Turns, then the turns between two rows, first turn first; the first pair answered:
mos (before |-> after):
[ 0.722, -1.538,  4.743, -1.833, -2.744, -5.212,  0.579, -2.168, -1.603,
 -0.485, -2.358, -2.272,  1.750, -1.520,  0.731, -0.286, -0.924,  3.232] |-> [ 5.289, -1.220,  2.240, -1.027,  1.058,  1.874, -3.091, -1.544,  2.912,
 -0.127, -3.743,  0.493, -1.807, -1.071,  3.196, -1.133, -2.475, -0.792]
[ 0.400,  2.093, -1.806,  0.982, -0.691, -3.227, -1.448,  0.827,  2.627,
 -2.034,  6.569, -0.864, -1.406,  4.431,  3.396,  2.757, -0.197,  4.759] |-> [ 1.682,  2.303, -2.047, -0.741,  0.203, -3.025, -2.151,  0.285,  3.043,
 -1.638,  6.808,  0.209, -1.767,  4.067,  4.055,  1.452, -0.884,  4.458]
[-0.311,  0.606, -0.449,  1.485, -0.099, -0.633,  0.218,  1.077,  2.264,
  0.097,  0.439,  1.193, -0.110,  2.119,  0.273,  1.334,  0.291,  1.249] |-> [-0.253,  0.711,  0.077, -0.482, -0.093, -2.250,  0.529,  0.430,  1.170,
  0.273,  0.972,  1.681,  0.574,  1.743,  0.357,  0.327, -0.086,  1.986]
[-0.246,  0.698, -2.183, -0.482,  1.975, -0.264, -3.424, -0.024, -0.407,
 -0.204,  2.265,  1.892, -0.178,  2.669,  0.635, -0.166, -4.473,  2.983] |-> [-1.598,  0.213, -2.354,  2.699,  0.934,  0.587, -2.997,  1.178,  0.016,
 -0.812,  1.689,  0.304, -0.479,  3.471, -0.079,  2.043, -3.396,  2.688]
Fuzu (before |-> after):
[ 0.374,  0.081,  3.049, -7.617,  0.735, -4.715,  1.632, -3.433, -3.679,
  0.359,  0.427,  1.001,  2.539, -4.324,  0.370, -3.126, -1.552,  2.329] |-> [-4.167, -1.778,  3.106,  1.608, -2.367, -0.918,  3.714, -0.403, -4.578,
 -1.073, -4.737, -3.912,  2.019, -5.052, -3.405,  2.066,  1.297, -0.537]
[-0.928,  0.407,  1.042,  2.152, -1.706, -1.698,  0.186,  1.601,  0.512,
 -1.064,  2.208, -1.547, -0.154,  3.288,  0.377,  1.195,  0.697,  2.727] |-> [ 0.138,  0.634,  1.196, -0.919, -1.142, -2.986,  0.024,  0.675, -0.034,
 -0.706,  3.105, -0.314,  0.234,  2.806,  0.982, -0.540, -0.193,  3.334]
[-1.748, -0.270, -0.371,  2.734,  0.019, -1.507, -2.069, -0.409,  3.878,
  0.178,  3.936,  1.198, -0.429,  4.437,  2.264,  2.547, -2.301,  0.606] |-> [-0.900, -0.156,  0.981, -3.648,  0.461, -4.076, -1.519, -2.542,  0.951,
  1.065,  3.785,  2.887,  1.401,  1.488,  1.491, -1.335, -3.583,  1.130]
[ 2.746, -0.745,  0.862,  3.203,  1.395,  2.218, -1.101,  1.750,  2.653,
  1.217, -1.675, -0.491, -1.652,  2.801,  2.253,  0.193,  0.198, -1.307] |-> [ 4.148, -0.129,  1.267, -1.590,  2.280,  0.294, -1.439,  0.142,  1.727,
  1.864, -0.268,  1.501, -0.924,  1.832,  2.888, -2.660, -1.014, -0.142]
Mufa (before |-> after):
[-1.114, -1.230, -1.464,  2.320, -0.966, -0.714,  0.845,  1.063,  0.254,
 -0.062, -0.730, -2.990,  1.574, -0.963,  0.971,  1.298,  1.235, -0.860] |-> [-1.210, -1.305, -1.059,  0.898, -1.164, -1.915,  1.289,  0.435, -0.986,
  0.074, -0.817, -2.957,  2.358, -1.803,  0.561,  0.453,  1.050, -0.468]
[ 0.769,  2.250, -0.102, -2.839,  2.558,  1.365, -0.593, -0.517,  1.926,
 -2.478,  0.094,  1.662, -2.382,  0.400, -0.223, -1.378, -2.221, -1.798] |-> [-0.059,  2.381, -0.535, -0.415,  2.086,  1.183, -0.640,  0.207,  3.156,
 -2.940,  1.371,  0.851, -2.783,  2.545,  0.451,  0.451, -1.507, -0.887]
[ 0.512, -0.535, -4.334,  1.077,  0.600,  1.943, -0.424, -1.474,  1.553,
 -1.754,  0.067, -2.213,  0.045,  2.811,  2.579,  4.583,  1.346, -2.277] |-> [-1.237, -0.339, -3.218, -0.692, -1.098, -2.120,  1.112, -2.106, -0.608,
 -1.770,  1.764, -2.844,  1.861,  3.055,  1.982,  4.484,  1.805,  0.439]
[-2.650, -0.298, -1.958,  3.285, -1.043, -1.640, -2.904,  1.159,  0.117,
  0.267,  2.528, -0.273,  2.018,  0.503,  0.083,  2.954, -0.472,  3.320] |-> [-2.430, -0.535, -0.973, -0.589, -1.072, -3.442, -2.158, -0.108, -2.464,
  0.860,  1.795,  0.306,  3.250, -2.121, -1.096,  0.423, -1.255,  3.580]
Kivo (before |-> after):
[-0.431, -0.572,  0.619,  0.545,  0.367, -1.339,  0.728, -0.693, -0.765,
 -0.503, -0.499, -0.739,  0.182, -1.797,  0.264,  0.349,  0.467,  0.411] |-> [ 0.467, -0.463,  0.439,  0.360,  1.145, -0.064,  0.198, -0.667, -0.302,
 -0.288, -1.101, -0.197, -0.338, -2.097,  0.676, -0.147,  0.199, -0.672]
[-0.801,  0.816, -1.548,  2.104, -2.533,  0.875, -0.855,  0.148,  3.914,
  0.148,  4.015, -0.502, -2.928,  5.775,  2.606,  1.393,  0.333,  2.585] |-> [-2.190,  0.344,  0.821, -3.679, -3.983, -4.474,  1.562, -1.926, -1.163,
  0.803,  3.645, -0.280,  0.439,  2.274,  0.341, -1.588, -0.087,  4.502]
[ 4.691,  4.108, -1.677, -0.820,  5.584,  3.481,  1.034, -0.446,  1.116,
  0.958, -2.801,  1.375, -2.484,  0.305,  2.525, -2.043, -0.741, -2.623] |-> [ 0.632,  4.521, -1.360,  4.702,  2.636,  0.025,  2.610,  1.135,  2.063,
 -0.459,  0.862, -2.011, -1.818,  5.478,  3.120,  2.921,  1.633,  1.256]
Mudo (before |-> after):
[ 0.142, -1.932,  2.038, -2.146, -0.743, -0.671,  1.702, -0.566, -2.389,
  0.341, -0.338, -0.444,  1.456, -1.357,  0.045, -0.315,  0.574,  1.227] |-> [-0.149, -1.542,  0.994,  1.715, -0.764,  0.630,  0.986,  0.848,  0.397,
 -0.458,  1.072, -1.244,  0.110,  1.762,  1.521,  2.474,  1.349,  1.695]
[-1.764, -0.825,  1.284,  1.492, -1.403,  0.110,  3.830, -1.425, -2.458,
 -0.604,  1.450, -3.792, -0.153,  3.307,  3.243, -1.040, -0.282,  1.460] |-> [ 1.075, -0.112,  0.410, -0.238,  0.633,  1.721,  1.953, -2.012, -0.409,
 -0.133,  2.370, -1.573, -1.425,  3.733,  5.173, -2.672, -1.583,  0.817]
[ 0.086,  0.435,  3.427, -5.633, -1.114, -2.479, -0.625, -1.282, -1.205,
  0.927, -4.130, -1.927,  0.576, -7.735, -2.272, -6.474,  0.334, -1.428] |-> [-4.310,  0.678,  1.987,  6.874, -4.001, -1.134, -0.145,  2.855,  3.252,
 -1.368, -1.587, -6.963, -1.161, -0.008, -1.437,  2.607,  3.956,  0.630]
Now pairs of rows:
(two turns a pair)
[-0.378, -0.100, -0.810,  1.272, -0.570, -1.565, -0.586,  0.224,  0.907,
 -0.851,  1.587, -0.497, -0.025,  1.482, -0.076,  2.441,  1.751,  0.883] |-> [-0.234, -0.516,  0.190, -2.247, -0.503, -2.678,  0.080, -1.012, -1.596,
 -0.294,  0.192,  0.351,  1.058, -1.304, -1.207,  0.024,  1.049,  0.481]  mos Fuzu
[ 0.377,  2.646,  3.120, -2.650, -0.212, -6.613,  1.835,  0.364, -2.177,
 -0.680,  3.804,  0.483,  1.464,  0.563,  1.059, -1.839, -0.462,  1.219] |-> [ 0.120,  1.453,  1.219,  6.578, -0.014,  1.873,  0.693,  3.474,  1.210,
 -1.700, -1.106, -1.621, -2.001,  0.973,  0.026,  2.439,  1.063, -4.023]  Kivo mos
[ 3.034,  4.158, -1.684, -2.950,  1.230, -3.199,  1.073, -2.424, -2.346,
  0.558, -1.466,  1.520,  1.990, -2.625,  0.780, -1.927,  0.736,  1.557] |-> [ 3.882,  4.410, -3.593,  3.146,  2.148,  1.698, -0.701, -0.299,  2.312,
 -0.180, -1.489,  0.933, -0.998,  0.733,  2.515,  1.368,  1.341, -0.122]  Mufa Mufa
[-0.350,  0.812,  0.097, -0.302, -0.139, -1.996, -0.239, -0.894, -0.401,
  0.273,  1.589, -0.131,  0.452,  0.593,  0.447, -0.705,  0.413,  2.314] |-> [ 0.696,  0.349, -0.794,  2.099,  0.751,  2.059, -1.114, -0.014,  1.108,
  0.247, -0.754, -0.224, -1.007, -0.120,  0.160,  0.014,  0.395, -0.541]  Mufa mos
[-0.395,  1.584,  1.600, -2.171, -1.934, -2.864, -1.834, -1.382,  1.255,
  1.757, -0.424,  1.212, -1.374, -0.830, -2.083, -2.348, -1.056, -0.838] |-> [ 0.272,  1.848,  1.233, -1.995, -1.516, -2.541, -2.398, -1.362,  2.094,
  1.743,  0.453,  1.656, -1.892, -0.159, -1.088, -2.124, -1.132, -0.722]  Mudo mos
[ 3.183, -1.285, -0.317,  2.998,  0.109, -0.282, -1.616,  0.075,  0.452,
  0.234,  1.545, -3.053,  0.926,  2.400,  2.316,  1.606, -1.678, -1.385] |-> [ 1.912, -1.821,  0.940, -0.215, -1.022, -3.337, -0.076, -1.044, -2.887,
  0.593,  0.956, -3.252,  2.888,  0.112,  0.512, -0.199, -1.877, -0.358]  Fuzu Mudo
[ 3.474,  1.291,  3.850, -2.919,  0.012, -3.432,  0.825,  1.575,  1.161,
  2.099,  2.828,  1.198,  0.443,  3.132,  1.863,  1.276, -1.714,  1.756] |-> [ 5.071,  0.253,  3.328, -2.812,  1.415,  1.769,  0.060,  1.531,  0.741,
  2.502, -2.431,  2.105, -0.777, -0.842,  0.215, -0.367, -2.348, -3.053]  Fuzu Kivo
[-0.226,  0.176, -2.465,  2.238, -0.025, -0.161, -0.531, -0.031,  1.875,
  0.236,  1.824,  1.302, -0.610,  1.864,  1.099, -0.761, -0.252,  0.050] |-> [-0.455,  0.037, -1.494, -0.958, -0.385, -2.390,  0.210, -1.191, -0.484,
  0.592,  1.574,  1.601,  0.779,  0.153,  0.200, -2.754, -0.847,  0.821]  Mufa Mufa
[-0.552, -1.961,  1.816,  1.780, -4.805, -2.130,  1.974, -0.115,  1.059,
  1.852,  1.548, -4.913,  0.991,  1.204, -1.105,  3.398,  4.464,  0.779] |-> [ 3.721, -0.377,  0.541, -2.031, -1.574, -1.568, -0.782, -1.387,  4.302,
  2.455,  5.355, -1.241, -0.400,  3.222,  2.883,  0.923,  2.538,  1.455]  Mudo Mufa
[ 2.525,  1.874,  0.481, -2.307,  2.222, -1.827, -1.041, -0.880, -1.756,
 -0.870,  3.410,  1.565,  0.485,  1.548,  2.071,  0.118, -1.337,  2.879] |-> [ 1.171,  1.157, -0.574,  4.525,  1.606,  2.691, -1.068,  1.457, -0.037,
 -1.682,  0.512, -0.583, -1.173,  2.191,  1.030,  3.702,  0.143,  0.143]  Mufa mos
[-3.397, -1.799, -0.657, -2.575, -1.204, -4.063, -0.350,  0.806,  1.809,
 -1.539,  2.308, -0.209,  0.883,  4.686,  0.104, -1.425, -0.072,  3.458] |-> [-4.740, -3.385,  0.153, -1.910, -2.013, -1.467,  1.062,  0.877, -1.445,
 -1.301, -3.451, -1.520,  1.511, -0.391, -3.842, -2.201,  0.233, -0.306]  Mufa Fuzu
[ 0.674, -1.173, -0.807, -1.330,  0.267,  2.594,  0.161, -1.279,  1.283,
  1.777, -2.567,  0.562,  0.540, -2.522,  0.754, -1.671, -3.306, -3.013] |-> [ 0.322, -0.757, -1.577,  2.308,  0.042,  3.471, -0.419, -0.085,  3.600,
  1.138, -1.153, -0.297, -0.624,  0.350,  1.996,  0.701, -2.634, -2.392]  mos Mudo
[ 4.513,  0.058, -1.467, -4.674,  4.439,  4.728, -3.120, -0.839,  1.368,
  1.178, -2.297,  4.001, -2.062, -2.499,  1.793, -4.821, -2.628, -3.360] |-> [ 1.421, -1.210,  0.498, -5.366,  1.714,  2.137, -0.173, -1.231, -3.498,
  1.347, -5.356,  1.899,  0.481, -6.218, -2.124, -5.224, -1.781, -3.366]  Mudo mos
[ 0.892, -0.687,  0.189,  0.402, -0.808, -0.927, -0.318, -0.887,  2.151,
  0.728,  2.353, -0.446, -2.259,  3.737,  0.898,  0.982,  1.543,  3.508] |-> [ 2.330, -1.030,  0.827, -4.219,  0.112, -0.899, -0.210, -2.324, -0.204,
  1.790,  0.066,  1.307, -1.477, -0.343, -0.312, -2.696,  0.315,  1.854]  Mufa Mufa
[-1.123,  0.100,  0.172,  1.942, -1.141, -2.993,  0.902,  2.101,  1.800,
 -1.399,  3.029,  0.265,  0.475,  2.738,  2.127,  1.042,  0.708,  3.910] |-> [-0.785, -1.209,  1.456, -2.812, -0.881, -2.789,  1.909,  0.372, -2.562,
 -0.265, -1.366,  1.136,  1.990, -3.500, -0.816, -2.932, -0.374,  1.409]  Mudo Fuzu
[-0.100, -1.719,  0.246, -3.790,  2.111, -1.907, -0.884, -1.376, -1.605,
  0.789,  0.019,  2.072,  3.558, -1.843, -2.752, -4.856, -1.876,  1.902] |-> [-2.549, -3.064, -0.243,  3.170,  0.755,  2.442, -0.223,  0.799, -1.116,
 -0.200, -4.035, -0.917,  2.399, -2.438, -4.942, -1.114, -0.012, -1.193]  Fuzu Mufa
[-1.919, -1.529, -1.297,  3.241, -1.247,  4.150,  1.044,  0.593, -0.546,
 -1.873, -1.539, -4.714, -0.294, -0.896, -2.295,  4.102,  2.197, -1.097] |-> [-2.846, -1.763,  0.217, -1.255, -2.205,  0.296,  2.582, -1.139, -3.892,
 -1.287, -1.329, -4.358,  1.990, -3.218, -3.632,  1.839,  1.720,  0.302]  Mufa Mufa
[-0.228, -0.572,  2.438, -2.796,  2.310,  2.795, -1.239,  0.460, -1.348,
 -0.110, -2.358,  0.880, -1.655, -1.601, -2.884,  0.435, -0.418,  0.738] |-> [-2.400, -0.401,  3.179, -2.051,  0.596, -0.453,  0.086,  0.536, -2.231,
 -0.571, -0.077, -0.443, -0.573,  0.107, -2.967,  2.036,  0.370,  3.587]  Kivo mos
[ 1.625,  0.545, -0.279,  0.007,  1.334,  0.582, -1.389,  0.531,  1.213,
  0.514, -1.642,  1.687, -1.716,  0.629,  1.618, -0.380, -0.210, -1.094] |-> [ 0.417, -0.145,  0.390,  0.842,  0.467,  0.922, -0.502,  0.718, -0.410,
  0.393, -3.620,  0.452, -1.156, -0.917, -0.024, -0.072,  0.285, -2.002]  Mudo Mufa
[ 2.953,  1.262, -0.747, -3.177,  1.368, -0.900,  0.092, -1.092,  0.321,
  0.262,  0.952,  2.267, -0.601, -0.808,  1.814, -4.112, -2.191, -0.417] |-> [-1.607,  0.113, -0.854,  5.435, -1.690,  0.645,  1.867,  1.705,  0.267,
 -1.108, -1.313, -2.305, -0.916,  0.664, -0.524,  1.551,  0.492, -0.926]  Fuzu Mudo
[-0.711, -0.685,  0.832, -0.950, -0.809, -1.028,  0.444, -0.406, -0.855,
  0.242, -0.058, -0.151,  1.428, -0.871, -1.055, -0.628,  0.394,  0.667] |-> [-0.053, -0.847,  0.118,  1.081, -0.210,  1.700, -0.324,  0.257,  0.507,
  0.023, -1.208, -0.199,  0.180, -0.564, -0.930,  0.177,  0.623, -0.960]  Mufa Fuzu
[-4.375, -2.548,  1.857,  1.150, -2.239, -5.182, -1.165, -1.861, -3.317,
 -0.113,  3.233, -1.982,  3.632,  0.852,  0.776,  0.913,  2.102,  3.811] |-> [ 1.128, -3.334,  0.179, -0.885,  2.213,  3.997, -4.408, -2.354, -1.791,
  1.128, -3.238,  1.598,  0.609, -4.647,  0.618, -3.323, -0.313, -4.074]  Mufa Mufa
[ 0.208,  0.347, -0.160,  0.518, -0.631, -3.468,  0.516,  1.951,  1.088,
 -0.006,  3.858, -1.675, -1.487,  1.212, -0.162, -0.659,  0.219,  0.531] |-> [ 2.151,  0.387, -0.225, -2.151,  1.015, -2.168, -0.440,  1.029,  0.967,
  0.622,  2.854,  0.008, -1.739, -0.817, -0.057, -3.016, -0.934, -0.923]  Mudo Mufa
[ 1.866,  0.534, -0.614, -1.840,  1.431, -1.754, -0.378, -1.692,  1.016,
  0.720,  2.346,  1.515,  0.037,  1.064,  1.114, -0.948, -1.143,  0.736] |-> [ 1.675,  0.546, -0.745, -1.067,  1.444, -1.500, -0.532, -1.567,  1.445,
  0.534,  2.530,  1.392, -0.370,  1.769,  1.485, -0.399, -1.073,  0.896]  Kivo Mufa
[-2.020, -1.206,  0.260,  1.629, -1.618,  2.017,  0.861,  1.856, -0.318,
 -0.316, -1.239, -0.909,  0.229, -0.585, -0.122,  0.751,  0.583, -0.468] |-> [-2.050, -0.462,  0.637, -0.630, -2.024, -1.326,  1.010,  1.188, -0.575,
 -0.217,  1.677, -0.353,  1.096,  0.913,  1.043,  0.074,  0.440,  2.178]  Fuzu Kivo
[ 0.248,  1.247,  1.086, -2.458,  2.435, -0.961,  0.009,  1.733,  1.082,
  0.458,  0.124,  2.542,  0.475, -3.782,  1.496, -2.144,  1.358,  1.536] |-> [ 0.042,  1.556,  0.222,  1.426,  2.287,  0.524, -0.674,  3.036,  3.334,
 -0.110,  1.094,  1.747, -0.875, -1.026,  2.384,  0.272,  2.151,  1.539]  Mufa Mufa
[ 1.471,  0.317,  0.290, -3.770,  0.418, -2.345,  0.165, -1.103, -2.340,
 -1.250,  0.324,  1.349,  1.002, -1.040, -0.527, -2.209,  0.041, -1.437] |-> [ 0.829,  0.156, -1.170,  3.290,  0.407,  1.476, -0.624,  1.289,  1.292,
 -2.293, -0.156, -0.307, -1.264,  1.994,  0.364,  1.831,  1.529, -2.683]  Fuzu Mudo
[ 0.951,  2.256, -0.264, -7.223,  0.737, -0.756, -1.847, -0.592, -3.880,
 -1.196, -0.857,  0.281,  2.324, -3.606, -2.252,  0.739, -2.097,  2.394] |-> [ 1.162,  1.667, -0.500, -5.837,  1.155,  1.803, -2.057, -0.219, -3.851,
 -1.154, -3.212, -0.177,  1.551, -5.021, -3.001,  0.891, -2.149,  0.234]  Fuzu mos
[-0.233, -2.681, -1.191,  6.895,  0.275,  2.031, -0.135,  0.129,  3.294,
  0.240, -1.150, -2.030, -0.455,  1.434, -1.121,  1.864,  0.055, -2.225] |-> [ 4.079, -1.812, -1.393, -0.180,  3.295,  1.976, -1.904, -2.271,  3.531,
  1.533,  0.049,  2.079, -0.741, -0.375,  0.751, -2.976, -2.536, -2.600]  mos mos
[ 0.709, -1.374, -0.138, -1.557,  0.929,  2.334, -1.046, -1.199,  1.010,
  0.229, -0.499, -0.689, -1.208, -0.204,  0.667,  0.624,  0.776, -1.067] |-> [-0.721, -1.120,  0.157, -0.229, -0.126,  0.467, -0.389, -0.844,  1.260,
 -0.111,  1.108, -1.835, -0.688,  1.550,  0.836,  2.146,  1.535,  0.604]  mos Fuzu
[ 2.484,  0.784, -2.074, -1.980,  0.115, -2.752,  0.001,  0.397,  1.910,
  0.460,  4.908,  1.441, -0.353,  1.074,  0.848,  1.056,  0.815,  1.091] |-> [ 3.341, -0.399, -1.719, -3.402,  0.942,  0.320,  0.128, -0.308, -0.063,
  1.212,  0.063,  2.055, -0.325, -3.544, -1.399, -1.068,  0.138, -2.738]  Fuzu Mufa
[-0.707, -2.600,  0.547, -3.842, -2.394, -2.949,  0.978, -3.066, -2.867,
  0.502, -1.547,  0.019,  2.715, -2.357, -2.880, -0.515,  0.702,  1.511] |-> [-1.862, -2.133,  0.358, -1.573, -3.325, -4.450,  0.926, -2.182, -1.379,
 -0.059,  1.262, -0.983,  2.641,  1.025, -1.547,  1.808,  1.605,  3.824]  Mudo Mufa
[ 1.761,  1.147,  0.072, -1.016,  3.513,  2.098, -1.878, -1.628, -1.008,
  2.211,  0.261,  2.370, -0.687,  0.070,  0.476, -2.701, -1.334, -0.111] |-> [-1.366, -0.020,  1.079,  1.379,  1.150,  1.930,  0.110, -0.914, -3.513,
  1.844, -3.002, -0.064,  0.322, -2.116, -2.829, -1.310,  0.006, -0.767]  Mudo Mufa
[ 5.688, -0.670,  2.191, -5.379,  1.120,  4.322, -4.394,  0.515,  0.449,
  1.441,  0.213,  3.103, -0.216, -5.043, -0.908, -4.781,  0.564, -1.203] |-> [ 0.083,  0.360,  2.405,  2.458, -3.198, -1.535, -2.422,  3.049,  2.496,
 -0.524,  7.047, -1.620,  0.621,  3.637,  0.788,  2.981,  4.043,  5.673]  Kivo Mufa
[-0.110, -0.429, -0.038, -2.492,  0.185, -0.650,  0.210,  0.137, -1.441,
 -0.065, -1.497,  0.087,  1.075, -1.569, -0.632, -0.693, -0.625,  0.396] |-> [-1.143, -0.476,  0.203, -1.432, -0.600, -1.138,  0.613,  0.552, -1.617,
 -0.211, -1.445, -0.753,  1.341, -1.231, -0.862,  0.079, -0.228,  0.867]  Mudo Kivo
[-2.397, -0.668,  0.980,  1.112, -1.496,  0.651,  1.926,  0.671, -1.575,
 -0.246, -2.346, -3.185,  0.484, -1.956, -1.598,  1.032, -0.166, -1.102] |-> [-0.519,  0.098, -0.321,  2.973,  0.161,  3.186, -0.115,  1.388,  1.946,
 -0.513, -0.875, -2.166, -1.614,  0.701,  0.743,  1.945, -0.426, -1.570]  Kivo Fuzu
[ 2.030,  0.841, -1.240,  3.035,  1.862,  4.084, -1.447,  0.744,  3.985,
 -0.351,  0.869,  2.152, -2.481,  1.794,  2.441,  0.693, -0.411, -0.913] |-> [ 1.693,  0.106, -1.139,  3.307,  1.790,  5.347, -1.109,  0.934,  2.948,
 -0.329, -1.590,  1.804, -2.405, -0.052,  1.274,  0.633, -0.309, -2.470]  Mudo Kivo
